Each path below is one point turned by a fixed rotation once a step. After each direction that follows a path, write how fast that rotation turns it, in degrees each step (0 if it stays still).
Each turn is a multiple of 5 degrees from 10 to 175, or 0.
Each row of a path follows its step; steps can be skipped.
Rotation 1:
step 0: [-31.6 -12.0   7.5   0.7  24.8  35.0  -2.4  21.4  -7.1 -25.2   6.1  -1.2
   6.0  -5.9   6.0 -48.5   4.2  14.2 -11.3 -26.7  10.4 -25.7 -11.8 -38.5
  21.8 -11.7   7.0  21.7  -4.0 -21.0   6.7 -16.8  -3.5  14.1 -19.8 -24.9
  -5.2  13.1  36.3  -3.5  -0.1 -39.4 -28.7  13.1]
step 1: [-10.7  22.7  18.0   2.6 -14.2 -24.0   9.4   5.1  -1.4 -49.3  13.2 -28.8
 -29.2  -8.4 -32.2  20.2   2.2  32.3 -21.7  -2.7   9.6  -2.4 -20.8 -19.9
 -16.5 -25.1  -8.7 -14.4  31.3 -24.3 -26.1  29.0  -9.1  10.7 -18.6 -20.0
  25.8  19.8 -10.8  17.4  -2.9  16.6  17.4  -9.6]
step 2: [-11.7   3.9 -30.3 -25.4  17.6  -0.5  -3.0 -15.1  10.9   1.2  -7.2  -1.3
  17.0 -22.5  13.3  21.6  16.3   6.6  14.0  16.7  20.6   8.6  26.1   8.3
 -28.1  24.8  16.1 -13.2  -5.9  20.8  -6.4   7.3 -32.7  15.1 -23.0 -30.5
  37.9  15.9  43.2  26.0  22.0 -31.7  10.5  26.8]
step 3: [ -6.5  12.3 -14.0 -14.4 -42.5 -10.2 -21.8   4.3  30.9  15.8  11.3   5.1
  -5.8  -9.4   1.2 -33.1  34.3  23.8  12.0  16.3 -23.3 -26.3 -15.6   0.7
  -8.1   2.6  19.1  28.9  -6.9  29.7 -34.4   4.9  -4.2  18.4  16.9  -3.8
   8.4  16.9 -36.3 -12.4  17.4  11.0  44.9   1.6]
step 4: [-14.7   9.0  -6.6  10.6 -16.1  52.9   5.5   8.0  19.0  -2.2 -10.1   7.6
  -0.9  -1.3  -7.4  -4.4  17.5   2.9  21.6 -30.9 -18.0 -21.8   7.6   8.1
  61.8  31.1 -10.0  -4.6  21.2  15.6  15.6   2.4  -1.6   8.1 -29.7  25.8
  26.6 -12.2  11.6  15.1  31.0  12.6 -16.4  17.0]
step 5: [-25.9  -4.5  24.6 -20.4   3.9 -26.6 -12.9  -5.1  19.4   4.2  39.8   6.8
  15.8  -1.3 -22.0  21.1  28.6  11.7 -11.7  -6.9 -48.5  -1.8 -20.8 -48.3
  -1.5 -12.0 -13.9  -9.1  25.6  22.5  35.1  12.4 -25.1 -18.0  -7.1   0.2
  -7.7 -10.6 -11.9  -4.0 -16.8  21.8 -10.3   0.8]
step 6: [ 27.5   2.6  18.0  -9.3  65.8  36.6   8.3   2.9  30.9 -20.4   3.4  20.3
   2.8   0.5  -5.4  17.9   2.3  -3.4   4.5  16.4  16.9 -18.9  17.0 -37.5
   8.8  -0.6  -5.9 -51.5 -27.6  25.2 -18.2 -25.3  -5.6   5.3  -3.6   5.1
  17.6  15.4  -7.4   2.1  -9.7  -5.7   8.3   1.1]
step 7: [ 33.8 -13.0  -8.5  24.9 -12.3 -32.9  13.9 -12.9   3.8   2.5  21.5 -21.5
  13.8  -5.0  -8.0   0.5   1.7   8.9 -16.6  12.6  -1.3 -36.8  11.5   3.0
   2.7 -44.0 -39.3  16.8 -13.2  42.8  -9.2  23.6 -18.4 -12.3  20.6  14.5
  24.1   4.1 -14.7   4.5  17.9 -36.9   4.2 -23.4]
step 8: [ -9.5   6.2  13.8  15.0  -9.3  24.2 -26.5  -6.0 -10.2  -8.6 -20.6  29.5
  25.2  -4.6  40.8  -9.5 -32.2 -49.0  15.3  -2.4 -14.7 -49.0  -3.9  17.3
 -19.6 -10.7 -24.7 -25.8   2.7   2.5  -9.9  15.7   2.8 -11.7  -9.0  -7.2
  19.9   2.8   6.7  -5.3  32.9   2.3  -1.4  36.0]
step 9: [-32.4 -25.3  27.6   6.8  -8.8 -35.1  18.0   2.8 -12.5 -18.7  10.7  41.8
   6.2 -25.6  21.8  22.1  15.2  13.0  38.7   8.2 -18.7  -7.3 -25.8   2.8
   4.3 -13.4 -14.1  10.5  19.3   9.1   2.0   4.6  23.7  40.6  41.6  23.9
 -15.1   3.0  13.8  15.8  -3.2   8.8  -4.2 -21.1]
step 10: [  6.5 -18.5   9.7  -9.5  11.3  41.9 -35.8  50.4 -19.0  -6.9  16.0  16.6
  15.2 -40.6   9.2   5.0 -26.2   8.0  -4.9  12.8  23.6  -6.4   8.9   0.5
  17.5  -2.5   6.3  -7.7  -5.4  26.0  12.6   5.5  15.3   5.7 -38.0 -22.7
 -20.5 -11.1   5.5  25.3  -4.1  18.2  -5.8 -34.9]
step 11: [ -0.6  16.4  12.4  11.7  25.1 -25.9  33.5 -11.7   1.3  -2.6   4.7 -15.6
  15.4 -31.8  -0.9 -21.9  42.4  14.5 -11.4  12.5  46.8 -27.0  -2.5   2.9
 -24.0 -13.3   2.5  20.7  38.1  19.3 -19.3  14.1  16.3 -33.1 -22.3  12.9
 -20.9  -7.2  -5.3  -9.9 -15.4  20.1  -9.7 -11.3]
[  5.8  10.5   3.9  -7.6   4.1   9.8  -3.1  -3.4   6.5   9.0  -4.4  -0.9
  -2.1   3.4   0.8   5.5   7.9  -3.0  -1.7 -11.5 -11.2   0.6  -0.4  -0.1
  -0.6  -0.3 -10.4  -0.6  -9.4   3.3   5.8  -3.1 -10.0  -6.3  10.4  10.9
   6.4  -2.0  -5.3   4.2  -5.0   0.9   1.4  -4.4]	35
[-6.6 -0.5 -5.0  0.4 12.4  0.0  1.0  3.2 -9.5  3.1 -6.5  7.1 -6.1  2.8
  3.0  0.1  5.9  2.9  5.6 -8.6  1.2 -4.9 19.7 -3.0  4.6  7.6 -6.1 -2.5
  7.3 -2.0  1.9  5.0  1.8 -7.7  2.5 -6.5 -7.1  7.2 -4.4  1.2  4.8 -8.8
  6.0 -0.1]	170
[ -1.5  -3.0  -6.8  -2.3   4.3   6.5   1.8   3.5   5.4  -0.8  -7.0 -11.6
   2.8  -4.7  -4.1 -16.2  -2.7   0.1  -7.2  -2.2   3.9 -12.6   1.0   2.8
  -2.5   1.9  -6.3  10.5   1.5  -1.0   6.4   5.0   9.1   1.0   4.7   4.1
   7.5  -7.7  -5.4 -13.6   6.2   0.1  -1.0  -0.9]	95
[  6.9   3.5   5.3  -1.1  10.8  -6.8   9.3  -4.4   7.5   0.4   3.1  -1.1
  -6.2  13.3  -0.6  -3.3  -4.5   0.6  -3.8  -6.0  14.7   0.0  -6.1  -3.7
  -2.4  -6.3 -10.0  -2.0  -5.9   0.7  -1.6   9.7  -6.4   3.0  -7.1 -12.1
   2.9   2.1  -0.9  -2.9  -4.2  -7.4  -2.6   2.2]	65
[ -5.7  -4.7   4.8   2.1   1.8   9.1  -2.7  -1.5  -0.6  -1.9  -2.1 -17.8
   4.8   7.8  -2.1   8.0   7.0  -0.2 -12.9   4.2   9.8  -2.0   5.2  -3.1
  -0.9 -10.2   1.1  -3.1   5.3   5.6   5.2  -4.6   5.3  -0.7   2.7   1.5
  -4.5  11.0   3.1   4.4  -9.4   1.8   7.1   5.6]	70
